.30	.28	.20	-.22
.31	.25	-.38	-.01
.19	.73	-.31	.09
-.50	.19	.26	.42
->
.31	.25	-.38
.19	.73	-.31

-.51	-.32	.67
.32	-.01	-.64
.72	-.02	-.11
->
.32	-.01	-.64
.72	-.02	-.11

.02	-.28	.06
.31	.58	-.13
-.17	-.04	-.31
.07	.04	.24
-.18	.06	-.06
->
.31	.58	-.13
-.17	-.04	-.31

-.76	.07	-.11	.33
-.34	.14	-.37	.09
.12	-.55	-.35	-.13
-.04	-.06	-.04	-.32
.30	.33	.32	-.51
->
-.34	.14	-.37
.12	-.55	-.35

-.28	-.10	-.04	-.17
-.78	-.61	-.56	-.08
-.24	-.38	-.60	.37
.81	.12	-.09	.49
->
-.78	-.61	-.56
-.24	-.38	-.60

.62	-.11	-.05	-.27
.40	.00	.45	-.22
-.04	-.04	.01	-.05
-.07	.08	.02	-.07
.06	-.05	.02	.30
->
.40	.00	.45
-.04	-.04	.01

.19	.29	-.27	-.65	-.26
.34	.20	-.19	-.37	.01
.29	.69	.33	.47	.20
-.44	-.32	.04	.13	-.20
->
.34	.20	-.19
.29	.69	.33

.51	-.76	.27	.25
.29	-.76	.17	-.05
.24	-.76	-.34	.09
->
.29	-.76	.17
.24	-.76	-.34

.09	.30	.00	.04	.13
.57	.27	.18	.17	-.08
-.18	-.02	-.07	-.06	.18
.03	.03	-.05	.03	-.01
-.07	.04	.04	.03	-.12
->
.57	.27	.18
-.18	-.02	-.07
---
.06	-.01	-.24
-.10	.42	.49
-.01	.54	.42
.02	.01	-.17
-.10	.28	.66
.00	.00	-.13
-.02	.38	.41
.03	-.07	-.20
->
.06	-.24
-.10	.49
-.01	.42
.02	-.17
-.10	.66
.00	-.13
-.02	.41
.03	-.20

.02	-.06	-.16
-.02	.59	.17
.11	.57	.17
.13	.19	-.01
.04	.06	.00
->
.02	-.16
-.02	.17
.11	.17
.13	-.01
.04	.00

.30	.41	-.07	-.46	.05	.42	-.20	-.12	.24	-.63	-.27	.56	.29
.30	.41	.32	-.04	-.40	-.41	-.02	.39	.36	-.10	-.34	-.01	.28
.30	.38	.41	.32	.11	-.17	-.40	-.46	-.31	-.02	.28	.44	.35
.30	.41	.14	-.36	-.37	.17	.42	-.08	-.30	.20	.02	-.71	-.28
.31	.41	.04	-.44	-.18	.42	.13	-.35	.15	.03	-.75	-.06	.56
.30	.39	-.16	-.42	.25	.27	-.35	.19	-.20	-.65	.45	.35	.48
->
.30	-.07	.05	-.20	.24	-.27	.29
.30	.32	-.40	-.02	.36	-.34	.28
.30	.41	.11	-.40	-.31	.28	.35
.30	.14	-.37	.42	-.30	.02	-.28
.31	.04	-.18	.13	.15	-.75	.56
.30	-.16	.25	-.35	-.20	.45	.48

.01	.46	-.05	.01	.00	.25
-.02	.49	.04	.07	-.05	.26
-.05	.40	-.45	.28	-.09	.11
.11	.33	.46	-.79	.13	.13
.01	.44	.05	.10	.02	.28
.08	.12	.23	-.47	.14	.32
->
.01	-.05	.00
-.02	.04	-.05
-.05	-.45	-.09
.11	.46	.13
.01	.05	.02
.08	.23	.14

.42	.45	.37	-.02	-.03	-.24
-.28	.27	-.49	-.07	.58	.13
-.35	.59	-.29	.00	.17	-.22
.48	-.59	-.46	.09	.41	.22
.25	.22	.33	-.16	-.32	-.32
.34	-.45	.23	-.30	.24	.51
-.24	.59	-.14	-.12	.56	-.58
.23	-.33	-.33	.40	-.20	.48
->
.42	.37	-.03
-.28	-.49	.58
-.35	-.29	.17
.48	-.46	.41
.25	.33	-.32
.34	.23	.24
-.24	-.14	.56
.23	-.33	-.20

-.18	.14	.24	-.35	-.11	-.28
.06	-.26	.47	-.12	.13	.11
-.12	.13	.26	-.35	-.05	-.27
-.20	-.62	.25	.38	.14	.61
.17	.06	-.34	.25	.01	.09
->
-.18	.24	-.11
.06	.47	.13
-.12	.26	-.05
-.20	.25	.14
.17	-.34	.01
---
-.59	-.38	-.01
-.21	-.57	-.59
.57	-.07	.20
-.33	-.36	-.01
->
-.57	-.59
-.07	.20

.25	-.64	.14	.30
-.28	-.65	.26	-.26
-.21	-.12	.27	.40
.26	.13	-.39	-.35
->
-.65	.26
-.12	.27

-.40	-.06	-.57
-.50	.08	-.71
-.57	.05	-.59
->
.08	-.71
.05	-.59

-.68	.30	.38	.22	.67
.19	.25	-.41	-.09	-.35
.31	-.44	.12	-.01	-.15
.23	-.42	.17	.01	-.06
-.32	-.04	.35	.02	.38
->
.25	-.41
-.44	.12

.72	.23	.68	.41
-.28	-.12	-.27	-.13
-.31	-.13	-.29	-.17
->
-.12	-.27
-.13	-.29

.36	-.22	-.17	-.19
.14	-.61	.24	.22
-.13	.05	-.41	.09
-.08	.23	-.41	.27
->
-.61	.24
.05	-.41

-.50	.00	-.76	.61
-.62	.31	-.52	.11
-.19	.52	.25	-.77
-.48	.27	-.32	-.01
->
.31	-.52
.52	.25

-.38	.14	.54
.58	-.60	.70
.23	.11	-.55
.34	-.47	-.08
-.55	-.05	.23
->
-.60	.70
.11	-.55
